[[-17  40 -17  -7]
 [ 13  -8 -20  11]
 [-10 -16 -10   6]
 [-11  -4   5  13]]
|
[[ -8 -20]
 [-16 -10]]

[[ -2   0  -2   8   4]
 [ 13   6  21  36 -17]
 [  1   6  -2   1   4]
 [ -5  -5   7  -6   0]
 [  1   0  -2  -6   0]]
|
[[ 6 21]
 [ 6 -2]]

[[-17  -9  -4  24 -14]
 [ 48   4  44  21  21]
 [-33 -15 -13  18  -8]]
|
[[  4  44]
 [-15 -13]]

[[ -8   1   3 -19 -33]
 [ 14  -5  -3 -36  -3]
 [-21  -1   7  35  -1]
 [-32 -12  15  31 -13]
 [-32 -17  16  33  -4]]
|
[[-5 -3]
 [-1  7]]

[[  2  -2 -14  18   0]
 [  2  -9   2  -7   1]
 [  1  25 -21  22  39]
 [-30 -14  -9  18 -34]]
|
[[ -9   2]
 [ 25 -21]]

[[-43  24  20]
 [-37  31  26]
 [-49   9   8]
 [ -9  45  36]]
|
[[31 26]
 [ 9  8]]
---
[[-38  -2]
 [ 41  -5]
 [ 12  -1]
 [-49  -3]
 [ 24  13]]
|
[[ -2 -38]
 [ -5  41]
 [ -1  12]
 [ -3 -49]
 [ 13  24]]

[[ 30  28  36]
 [ 30   7  26]
 [-23  12 -19]
 [ 35 -26  46]
 [-36  -8 -40]
 [-26  21 -21]
 [ 27 -21  16]]
|
[[ 28  36  30]
 [  7  26  30]
 [ 12 -19 -23]
 [-26  46  35]
 [ -8 -40 -36]
 [ 21 -21 -26]
 [-21  16  27]]

[[-14   7   2  24   4  -2]
 [  5  -4  -8  15 -12   5]
 [-12  -4 -14  14 -24 -11]
 [ 21  -7  -1 -21   1  -3]
 [  8   1   5 -38   3   6]
 [  4  -4   7 -21  -7  -1]
 [  0  12   4   3  35   0]
 [ -4  -9   6   8   2   0]
 [ -7  14  -7   1 -23  -9]
 [ -6  -4   4   4  11   6]
 [ 12   6  10  17  -6   6]]
|
[[  7   2  24   4  -2 -14]
 [ -4  -8  15 -12   5   5]
 [ -4 -14  14 -24 -11 -12]
 [ -7  -1 -21   1  -3  21]
 [  1   5 -38   3   6   8]
 [ -4   7 -21  -7  -1   4]
 [ 12   4   3  35   0   0]
 [ -9   6   8   2   0  -4]
 [ 14  -7   1 -23  -9  -7]
 [ -4   4   4  11   6  -6]
 [  6  10  17  -6   6  12]]

[[  1  42   1]
 [ 10 -18   6]
 [  7 -16   7]
 [  3  10 -10]
 [  0 -10 -29]
 [  2  -4  24]
 [  3 -13  10]
 [ 15  13   1]
 [-14 -22   0]
 [ -6   8 -14]]
|
[[ 42   1   1]
 [-18   6  10]
 [-16   7   7]
 [ 10 -10   3]
 [-10 -29   0]
 [ -4  24   2]
 [-13  10   3]
 [ 13   1  15]
 [-22   0 -14]
 [  8 -14  -6]]

[[-41  -7 -19  25 -16]
 [-33  -7   2  24 -18]
 [-14  -1 -11   2 -10]
 [ 20  -4 -25 -26  -3]
 [ -4  -3  -2  -5 -11]
 [-29  -3 -12  15 -17]
 [ -3   4   7  -6 -11]
 [-47  -1  22  32 -23]
 [-24  -9  -7  14 -15]
 [ 39  -8 -11 -38   0]
 [ 36  -6   3 -33  -3]
 [-18  -8  10  13 -18]]
|
[[ -7 -19  25 -16 -41]
 [ -7   2  24 -18 -33]
 [ -1 -11   2 -10 -14]
 [ -4 -25 -26  -3  20]
 [ -3  -2  -5 -11  -4]
 [ -3 -12  15 -17 -29]
 [  4   7  -6 -11  -3]
 [ -1  22  32 -23 -47]
 [ -9  -7  14 -15 -24]
 [ -8 -11 -38   0  39]
 [ -6   3 -33  -3  36]
 [ -8  10  13 -18 -18]]

[[ -8   3  -3  -2  -2  -7]
 [  2   4  -7  -2   5  -4]
 [ 42   4  20  26   0  20]
 [-15   2  -6  -4  -1  -4]
 [-20  -5 -10 -12  -1  -6]
 [ 13   5  -1   5   7   5]
 [ 20   5   1   7   5   4]
 [-36  -1 -13 -14  -2 -14]
 [  5   4  -3   4   6  -3]
 [ -9  -2  -2  -3   1  -4]
 [-14  -4  -3  -8  -1  -9]]
|
[[  3  -3  -2  -2  -7  -8]
 [  4  -7  -2   5  -4   2]
 [  4  20  26   0  20  42]
 [  2  -6  -4  -1  -4 -15]
 [ -5 -10 -12  -1  -6 -20]
 [  5  -1   5   7   5  13]
 [  5   1   7   5   4  20]
 [ -1 -13 -14  -2 -14 -36]
 [  4  -3   4   6  -3   5]
 [ -2  -2  -3   1  -4  -9]
 [ -4  -3  -8  -1  -9 -14]]

[[ -3  15 -34  -9  12   2  -7]
 [  5 -33  38  33   8  29  14]
 [  1 -20  38  12  -9   5  11]
 [ -4 -12   3  10  12  21  10]
 [ 10   1 -15  15  16  11 -11]
 [ -3 -12   3  11  12  21   9]]
|
[[ 15 -34  -9  12   2  -7  -3]
 [-33  38  33   8  29  14   5]
 [-20  38  12  -9   5  11   1]
 [-12   3  10  12  21  10  -4]
 [  1 -15  15  16  11 -11  10]
 [-12   3  11  12  21   9  -3]]

[[-21  -6  43  10  -8]
 [ 18  20 -18 -15 -12]
 [  6  22   2 -12 -13]
 [-22 -10  41  13 -10]
 [-20 -18  12  24  -2]
 [ 14 -14 -24  -8  15]
 [-21  17  40  -9 -12]
 [-17 -17 -19  23  13]]
|
[[ -6  43  10  -8 -21]
 [ 20 -18 -15 -12  18]
 [ 22   2 -12 -13   6]
 [-10  41  13 -10 -22]
 [-18  12  24  -2 -20]
 [-14 -24  -8  15  14]
 [ 17  40  -9 -12 -21]
 [-17 -19  23  13 -17]]
